[[  55.44  -80.28  116.96  -10.24  204.76  -81.20   48.11   75.47  126.87
   144.94   71.12   94.72    6.27  -99.86]
 [  55.41  222.20   86.69   10.05 -117.22  204.63   80.85   70.75   67.54
   -55.42   10.40   33.23  143.93  168.74]
 [  54.51   75.79   67.95   69.13  168.00   83.86   49.23   53.08   43.61
   117.92   83.73   70.35   52.46  147.28]
 [  57.37  -52.09  236.22    9.81  161.76  -62.84   75.38  104.76  119.42
   114.64   71.08   85.31   71.41   78.89]
 [  56.78  135.29  179.26    5.89  -39.76  114.00   88.60   93.56   87.83
    -9.58   27.77   48.38  141.77  184.89]
 [  54.94  325.70   78.39  -28.52  -48.25  308.76   72.74   50.82    1.44
   -19.70    4.44  -32.15  118.06  195.04]
 [  57.69 -253.62  232.78   27.48  134.52 -263.16   74.48  127.36  227.11
   108.13   81.14  177.21   58.98  -89.68]
 [  50.98  178.65 -176.13   11.74   58.21  184.41   17.45    0.01   43.87
    56.35   42.32   66.96   17.61  -62.99]
 [  55.63  -34.78   95.92    1.41   50.59  -55.12   64.46   86.98  153.91
    52.08   53.22  133.41   92.67    9.47]
 [  55.09    1.20   71.70   49.42   38.44   -3.23   61.15   75.43  126.14
    45.47   60.14  118.61   83.56   44.79]
 [  51.02   12.67 -147.27  273.66  106.66   80.40   16.63    7.96   47.56
    95.54  127.95  143.35   -2.27   84.10]
 [  54.67   93.38   41.40  101.63  -67.95   96.37   68.22   67.79   99.15
   -18.84   51.85  105.16  120.16  148.36]
 [  55.80   58.62  110.81   43.72  -76.90   54.10   77.30   85.79  128.19
   -24.15   31.62   84.47  107.80   48.11]
 [  57.45   38.94  229.42   -7.35   34.87   21.88   86.69  105.33  114.07
    37.24   38.57   56.43  105.26   95.78]
 [  52.68  235.58  -69.41   -1.40   29.69  227.07   40.89   22.74   25.28
    33.23   33.66   39.26   72.71   88.38]]
Find the entry just left of 67.54.
Answer: 70.75
Find the 3rd largest entry.
Answer: 273.66
Find the entry just left of 49.42.
Answer: 71.70
The entry just right of 60.14 is 118.61
The entry just left of -117.22 is 10.05
The entry just right of the smallest entry: 74.48
The second smallest entry -> -253.62
The first entry in reading order is 55.44
The entry just right of the largest entry is 78.39
The second largest entry -> 308.76
Find the entry just right of 70.75.
Answer: 67.54
Find the fifth entry in reading order.
Answer: 204.76
The entry just left of the largest entry -> 54.94
The entry just right of -55.42 is 10.40
Find the maximum.
Answer: 325.70
Find the entry just left of 99.15.
Answer: 67.79
The entry just left of 10.40 -> -55.42

[[ 40 -18  -6  -3  24  12  13  -9  33  38  -7  59  -8  -8 -34]
 [ 24   5 -13 -12  20 -10  32  32  30  16 -36  52  10  14 -41]
 [  7   7 -12 -15   8  -1   9  17  -3  47   4  48 -29  -2 -14]
 [ 25  11 -23  -9  22 -17  31  33  25  22 -37  49   7   7 -48]
 [ 42  -5   3 -13  18   4  40  25  21  30 -19  47  23  11 -24]
 [ 32 -18 -24  -5  15 -29  23  36 -13  42 -14  66 -25  19 -40]
 [ 29  -3 -12  -1  35 -25  34  50   3  32 -20  58  -8 -15 -50]
 [ 52 -13 -12 -22  10  11  29  14  19  35 -11  47  23  -2 -31]
 [ 30   2  -4 -32  18 -13   7  11  32  47  14  57 -26  -4 -20]
 [ 49 -18 -15 -21   8  13  22   8  23  32  -9  51  18  -8 -37]
 [ 44   0  -6 -22  34  -1   6  -2  33  52  -2  60 -21  -1 -23]
 [ 50 -17 -15 -22   8  13  24   9  22  33  -9  50  19  -7 -35]
 [ 29 -10 -12  -4  34 -23  33  53   1  31 -19  62 -13 -12 -48]]
The entry directly below the centre entry: 14
The entry in the bottom-left corner?
Answer: 29
The largest entry in the last row -> 62
The 2nd entry from the end, reading row by row is -12
The top-right entry?
Answer: -34
The smallest entry in the last row?
Answer: -48
The 3rd entry on the main diagonal: -12
The smallest entry in the first column?
Answer: 7
The entry just left of the smallest entry?
Answer: -15
The fifth entry from the end, reading row by row?
Answer: -19
The 1st entry, reading row by row is 40
The second entry on the main diagonal is 5
The entry directly below the smallest entry?
Answer: -31
The first entry in the row that holds the smallest entry is 29
The last entry of the smallest entry's row -> -50
The entry directly below the largest entry: 58
The entry just left of the centre entry -> 34
The entry directly above the centre entry is 36
The third largest entry is 60
The entry directly above the smallest entry?
Answer: -40
The entry just left of 57?
Answer: 14
The second entry on the diagonal from the top-right corner: 14

Questions about the matrix below.
1) Read off the largest entry in the last row.
2) Read off the 1st entry, reading row by row.
3) Read off the entry just left of -9.
4) Read off the second entry on the main diagonal.
5) Read off the bottom-right entry.
6) Read off the 5th-last entry, reading row by row.
7) Read off the third entry in reading order.
8) Read off the largest entry in the first row.
[[-19   3  16 -10 -13  32]
 [ -4  -9  23  -7  36 -19]
 [  4   7 -15  13 -29   8]
 [ -4  -6  16  -6  20  -3]
 [ 21 -10 -18   7  39 -52]
 [-47   2  25 -35  -6  71]
 [  0   0 -12  -1   0   2]
 [  9  -5  -3   7   8 -27]
 [ 18   2 -41  22 -24 -14]
 [ 27   6 -45  29 -34 -11]
 [ 34  -6 -30  23   5 -49]
 [ 13   7 -25  21 -34   2]
 [ 27  -5   9  16  21 -48]]
1) 27
2) -19
3) -4
4) -9
5) -48
6) -5
7) 16
8) 32

array([-331, -587,  368, -648,  -89, -678,  820, -314,  320, -743,    3,
        123,   86,  139])
The first entry: -331
The first entry from the right: 139
The third entry is 368
What is the entry just right of -314? 320
The 3rd entry from the right -> 123
What is the maximum? 820
What is the entry just right of the largest entry? -314
The entry just left of the largest entry -> -678

Read these off the grid that follows.
1) The smallest entry?
2) The entry just right of the smallest entry?
3) The entry just right of 62?
array([[  5,   3, -23,   5,   0,   3,  21,   4, -11,   6,   4,   6,   8,
         -7,  -2],
       [  3, -23,  20, -20,   0,   5,   5,   9,  13,   9,   0,   1,   0,
          7,   5],
       [ -3,  17, -19,  16,   0,  18, -13,  -9, -11,  15,   0,   0,   6,
         -7,  -3],
       [ 11,  44,  -8,  37,   0, -20, -14,  15,  -8, -13,  -2,   0,  17,
         -3,   4],
       [ 14, -24, -18, -13,   0,  39, -26,  23, -15,  45,  -2,  -7, -11,
        -10,   3],
       [  5,  68, -55,  62,   0,  16, -26,  -7, -35,  16,  -1,  -2,  13,
        -21,  -8]])
1) -55
2) 62
3) 0
